(in the rows, 128 means zero)
The rows of M fall into 3 groups, and each row is roughly a mix of its group's hidden directions.
M:
[[131 164 118 174 124  90 136 104 173 169]
 [134  64 149 109 148 159  89  93 126 143]
 [ 98 121 139 104 161 151 113 130  76 183]
 [139 123 155  90 100  90  97  75 129  95]
 [190 130 137 113 129  94 108  91 153  89]
 [100 164 134 148 105  99 181 137 152  84]
 [166 115 104 136 115 161  67 171 136 114]
 [151 136 112 194 147  84 148 153 123 156]
 [ 75 121 163 128 140 118 150  97 108  72]
 [175 166 122  88 120 143  82 106 119  97]
 [125 175  97 153 136 144  79 145 107 174]
 [161 134 128 114 116 145  70  88 159  88]
 [159 125 117 144 154 175  93 180 154 151]
 [ 97 107 131 115 157 152 191 172 115 143]
 [175 179 134 138 128 104  84 115  89 118]
 [108 109 123 156  89 146 100  62 152 140]
 [142 100 135 125 113 133 206 156 160 140]
 [ 94  84 153 120 156  85 126 123  99 173]
 [ 88 142 166  87  84 118 149 116  96 154]
 [108 105 134 153 156  78 151 119 123 190]
 [165 106  88 111 147 165 107 153 161 168]
 [119 166 130 156  88  88 166 152 170 131]
 [128 123 136  70 127 152 123 134 105 196]
 [175 115 122  88 121 140  80 135 172 102]
 [116 153 117 142  54  86 154 139 131 115]
 [ 84 121 139 102 114 141 162 122  68  91]
 [147  96 151  66 126 175 105 150 115 113]
 [125 122 151 128 142 146 149 180 120 198]
 [158 150 139 173 137 186 146 104 129 166]
 [118 121 152  56 107 131  92 147 162 139]
 [147 155  72 150 118 152 169 131 175 137]
 [ 97  87 124 110 161 119  75 173 110 122]
 [108 151  89 120 165 119 140  69 163 149]
 [ 98 119 117 168 171 170  78 136 107 130]
 [ 99 152 128 140 119 157  97  60 126  93]
 [163 101 107 146 174 131 162 149 153 174]
 [109 182 133 152 125 108  97 186 124 153]
 [145 103 144 163 171 157  74 130 104 154]
 [114 127  97 178 149  85 161 170 105 130]
 [166 116 129 142 145  92 127 137 173 190]
 [120 118 119 153  82 120 169 126 175 176]
 [ 97 119 161 149 157 151 113 123 107 196]
 [117 108  77 156 141 171 108 144 171  99]
 [130 171 107 192 100 140 140 152 109  98]
 [141 115  95 156 192 135  81 116 143 111]
 [163 158 138 106  98 165 101 181 140 104]
 [110 106 143 127 176 167  96 155 120 179]
 [124 134 114 195 149  78 151 113 154 120]
 [ 84 131 112 126  95 177 183 149 133 138]
 [178 104 127 125 139 130 104 130 160 195]
 [ 81 118 148  99 136 164 153 158 116 180]
 [163 163 131  93 127 134  96  92 121  71]
 [148 106 160 164 171 104 133 157  81 152]
 [118 127  80 137 178 151  74 106 145 135]
 [119 109 139  93 120  57  82 135 140 116]
 [129 137 144 146 124  70 163 143 136 189]
 [155 111 118 196 170 127 141 167 118 128]
 [107 177 153 164 163 118 129 129 178 102]
 [ 83 114 155 125 101  95 133  99 150  73]
 [130 187 102 154 156 130 176 118 153 103]
 [ 78  91 117 141 126 180 151  87 126 144]
 [106 146 174  82  81 116 135 107 101 102]
 [ 64 121 138 135  83 121 170 157 113 115]
 [134 206  83 151 128 123 128 132 109 117]
 [ 77 132 111 139 106 123 163 130 140 194]
 [ 62 145 122 117 119 167 168  93 129 137]
 [126  99 149 141 131 139  97 145 162 201]
 [109 124 143 114 129  96  59 178 118 116]
 [100  90 117 119  91 170 155 173 154 146]
 [ 95 116 134  75  92 135  84 125 128 171]
 [156  93  99 101  81 125 144  83  99 108]
 [109 135  76 171 139 144 152 117 179 103]
 [126 120 145 135 117  79 169  67  97 124]
 [126  68 118 109 109 155 145  68 116 114]
 [ 86 185 149 165 125 108 111 137 147  91]
 [105 131 146 134 135 140  42 131 100 135]
 [168 122 132 127 123 107  64  98 135  81]
 [ 83 177  98 146 100 129 146 139  87 100]
 [116  98 160 144 155 127 147  86  90 179]
 [122 185  77 147  99 122 169 124 112 113]
 [123  99 177 111 160 113 172 158 162 107]
 [175 136 116 134 179 158  93 145  88 143]
 [145 127 113 190 166 139 135 164 125 173]
 [183 149 120 153 118 185 145 107 122  96]
 [145 106 130  99 186 148 168 170 119 151]
 [128  95 114  96 150 139 149 193 149 164]
 [187 165 134 121 152  85 139 157 160 119]
 [190 109 104 163 160 137 104 166 141 127]
 [155  98 130 156 107 161 131 195 126  99]
 [134 100 132 140 124 108 170 121 184  75]
 [138 194  99 141 118 113  86 124  95 102]
 [152 134 123 114 134 208 115 158 156 141]
 [ 93 139 112  77  89 144 137 111 150 178]
 [113  84 169 100 140 109 115 132  65 130]
 [113 183  86 149  94 168 122 140 108 150]
 [125 106 118 151 164 122 158 172 133 192]
 [111  97 113 169  87 110 125 171 167 157]
 [200 115 100 106  93 101 129 122 127 156]
 [194 163 101 134 111  92 139 113 160 131]
 [ 91 113 105 142  66 137 147 139 112 175]
 [100 147 131 136  73 100 102 177  99 146]
 [ 85 136 105 133 120 121 168  63 125 100]
 [134 170  97 127 189 151 144  86 112 136]
 [141  96 147 159 139 105 188 140 156  87]]
One row of each group comes first, with its name. Which group is each row after those in?
[ 86 154 116 143  88 126  93 164  84 150]  (82)
[151 134 103 107 105 118 124 166 124  53]  (2)
[145 141 152 148 108 111  65 152  77 117]  (108)

[ 92 135 111 203 132 108 161 130 140 109]  (108)
[118 106 180 110 162  81 106 104  93 134]  (108)
[117  78 126  89 138 147 124 115 181  87]  (108)
[ 61 115 133 130 112 166  92 146  93 117]  (108)
[129 121  93 176 157  67 118 138 154 144]  (2)
[102  82 100 101 158  95  83 144 148 110]  (2)
[204 115 124 120 130 160 143 104 164 137]  (2)
[ 87  89 158 109 128  78 138 110 146 168]  (108)
[113 116  92 148 128 128 162 142 168 194]  (108)
